Each path below is one point turned by a fixed rotation once a step. After each direction that follows a path, write how fast that rotation turns it, in deg/step (0 if it stays still).
Each turn is a multiple of 5 degrees from 10 to 175, or 0.
Each row of a path follows its step; steps can be skipped.
Path 1:
step 0: -14  14  -4  35  -5  -19  10  15  -22  -7  -6  29  -7  12  -11  14  -1  67  26  -15  15  -8  -14  17  -18  33  8  16  -9  -41  -37  30  -62  28  -28
step 1: 9  -8  28  -28  24  -20  22  -38  -3  -1  -4  74  7  7  30  42  -9  29  -20  34  -19  2  27  -9  28  -17  -11  -35  -20  -24  -8  -29  -24  -26  -10
step 2: -6  33  -18  10  9  -56  23  14  -11  -45  0  -22  37  -14  -4  36  -23  25  34  6  25  -13  5  14  26  -27  -15  36  7  11  -5  18  1  -64  -13
step 3: 26  -21  -29  9  38  32  39  -22  -23  54  -8  -5  17  -30  -7  32  -12  -17  19  9  -8  12  -11  18  16  27  -10  11  -28  -22  -57  16  -33  -23  5
step 4: 12  -11  -23  14  -17  -8  38  -54  4  -15  -23  -30  13  -17  7  9  -15  20  20  21  34  0  34  0  -25  -28  -11  -34  -51  30  21  -41  -23  12  -32
step 5: 15  -22  -50  -35  15  -48  20  5  6  16  34  -35  0  -7  51  0  -66  -6  -18  7  -3  27  -29  5  -7  4  -20  8  21  31  -15  -7  1  -10  1
step 6: 40  -59  -25  33  -29  -2  -12  -7  -51  4  2  10  33  -17  0  1  9  -28  9  14  18  30  10  -2  -31  -21  11  55  -7  22  4  18  -28  27  18
step 7: -30  5  -30  -43  -14  -4  21  -27  10  5  21  -3  -32  -21  31  -19  37  8  -33  14  32  24  35  25  0  3  -13  37  -2  -10  -23  -31  -13  55  -23
step 8: -20  6  0  -7  -14  -44  10  25  -9  1  36  27  20  35  60  8  3  15  53  -23  -17  13  -22  -3  -9  -11  5  -2  9  22  12  5  -50  53  7
step 9: 13  -25  -3  -4  14  -16  -24  2  -5  -27  13  48  -18  -8  19  5  44  14  -45  -20  -29  37  -2  8  14  -7  2  51  -25  -11  9  2  -55  -48  -16
8  -4  -27  5  4  3  1  0  -2  1  4  -7  -1  -3  1  -14  -2  -7  3  -3  12  2  11  -14  -6  -3  -3  -21  0  2  -9  2  4  -11  9 -> 40
-8  1  -7  -6  5  -3  -22  -1  -11  -6  -1  16  4  4  8  2  5  12  1  -5  7  10  14  6  -2  5  7  -3  18  -4  -5  3  4  13  2 -> 45
-6  7  -8  7  -22  1  -4  12  7  -4  -20  7  -1  -4  15  6  3  -11  2  8  2  6  -1  4  -9  -1  6  -3  -5  1  0  8  4  -10  -16 -> 160
7  -24  -3  2  4  3  -4  1  6  14  -6  17  6  8  -4  17  10  -7  1  0  -6  -8  12  -8  0  1  -3  -3  -8  8  13  4  -3  3  1 -> 140
12  -16  2  6  9  9  -9  7  1  -13  3  -13  -5  3  3  13  5  -1  11  -8  -1  4  -12  -10  -6  6  13  10  5  -5  -15  0  -6  -5  -4 -> 120
5  -5  18  -3  -4  -15  -10  6  2  1  6  0  -6  -2  17  3  -12  9  -1  -1  2  12  1  -9  0  0  -2  -6  0  6  15  -2  -1  -20  13 -> 100
